(51): [188 191 108 117]
(174): [115 122 149 132]
(102): [107 188 190 115]
(186): [131 101  71 179]
(142): [102 114 143 169]
(33): [163 123 103 150]
(184): [156 116 141 144]
(175): [167 140 129  87]
(100): [154 189 113 132]
which: [188 190] | (102)
which: [114 143 169] | (142)
loc: [122] | (174), 1

(62): [132 117 112 130 104 147 119 104]
(191): [126 159 129 135 129 138 152 129]
(101): [132  80 118 119 125 155 106 125]
(77): [119 118 130 163 127 143 113 127]
(88): [116 140 131 124 141 132 116 141]
(49): [116  86 137 142 158 116 193 158]
(35): [126 112 123 151 131  75  89 131]
(36): [122 149 122 119 148  98 136 148]
(137): [132 135 138 124 145 117 161 145]
(5): [132 117 112 130 104 147 119 126]
loc: [142] | (49), 3
loc: [151] | (35), 3

(22): [138 122 122 141]
(82): [112 136 136 155]
(115): [144 118 118 155]
(45): [149 110 110 192]
(40): [ 73 152 152 108]
(20): [156 117 117 159]
(123): [ 93 145 145 110]
(103): [144 117 117 157]
which: [ 73 152 152] | (40)
loc: [159] | (20), 3
loc: [156] | (20), 0

(98): [125 140 116 119 133 179 125 143 123 120 144 115 145 132 123 115 110 129
 131 123]
(177): [164 144 114 121 124 161 141 150  98 136 145 134 147 151 114 106 127 113
 127 105]
(75): [120 141 132 117 112 121 121 138 143 120 134 129 122 123 134 124 137 133
 128 123]
(190): [142 128 123 122 138 168 152 155 115 126 146 134 146 149 124 107 110 114
 131 101]
(9): [142 130 129 145 121 143 143 121 110 140 124 107 121 146 127 121 124 115
 141 124]
(135): [128 137 135 132 134 109 144 146 135 124 114 144 123 128 124 123 138 132
 122 133]
(70): [105 131 133 122 139 114 125 141 153 112 121 139 127 110 129 131 129 144
 120 143]
(64): [122 131 132 116 127 106 124 135 143 121 133 142 127 116 131 130 137 136
 122 127]
(128): [127 137 145 135 138 107 153 105 135 128 117 138 120 131 127 125 136 131
 133 127]
(129): [139 136 130 139 120 115 147 141 125 132 118 124 116 135 125 118 137 124
 127 132]
(80): [159 130 108 130 136 162 136 144  97 136 137 126 148 141 108 111 123 121
 122 128]
(110): [137 116 116 135 113 144 106 109 111 136 122 103 127 129 121 132 133 129
 132 144]
which: [142 128 123 122 138 168 152 155 115 126 146 134 146 149 124 107 110 114
 131 101] | (190)
loc: [168] | (190), 5
which: [139 136 130 139 120 115 147 141 125 132 118 124 116 135 125 118 137 124
 127 132] | (129)
which: [137 116 116 135 113 144 106 109 111 136 122 103 127 129 121 132 133 129
 132 144] | (110)

(111): [149 103 187 142 188 198  93 153 149]
(69): [153  69 187 122 182 199 130 129 167]
(117): [127 128 122 128 126 123 129 130 127]
which: [153  69 187 122 182 199 130 129 167] | (69)
which: [153  69] | (69)
which: [128 126 123 129 130 127] | (117)
which: [129 130] | (117)
loc: [199] | (69), 5
which: [129 167] | (69)

(120): [160  77  90 123]
(125): [105 165 155 131]
(96): [106 150 144 128]
(157): [114 152 124 130]
(87): [131 123 124 128]
(84): [122 130 130 127]
which: [114 152] | (157)
loc: [155] | (125), 2
which: [165 155 131] | (125)

(6): [130 130 129 127 128 128 130 129 128 132 130 131]
(26): [151 135 147  85 174 126 166 184 128 175 155 145]
(106): [147 134 144  98 167 129 159 175 111 163 150 138]
(71): [128 128 130 130 128 133 130 127 129 132 130 138]
which: [129 159] | (106)
loc: [133] | (71), 5
which: [130 130 129 127 128 128 130 129 128 132 130] | (6)
loc: [135] | (26), 1

(28): [157 148 154 166 151 120 123]
(39): [174 114  74 137  79  98 118]
(58): [ 58 112  95 155 101  99 172]
(159): [131 183 141 147 176 189 167]
(46): [ 69  95  77 106 107 194  62]
(116): [137  79 124 120 158  74 158]
which: [166 151] | (28)
loc: [123] | (28), 6
which: [95 77] | (46)
which: [174 114  74] | (39)
which: [137  79  98 118] | (39)

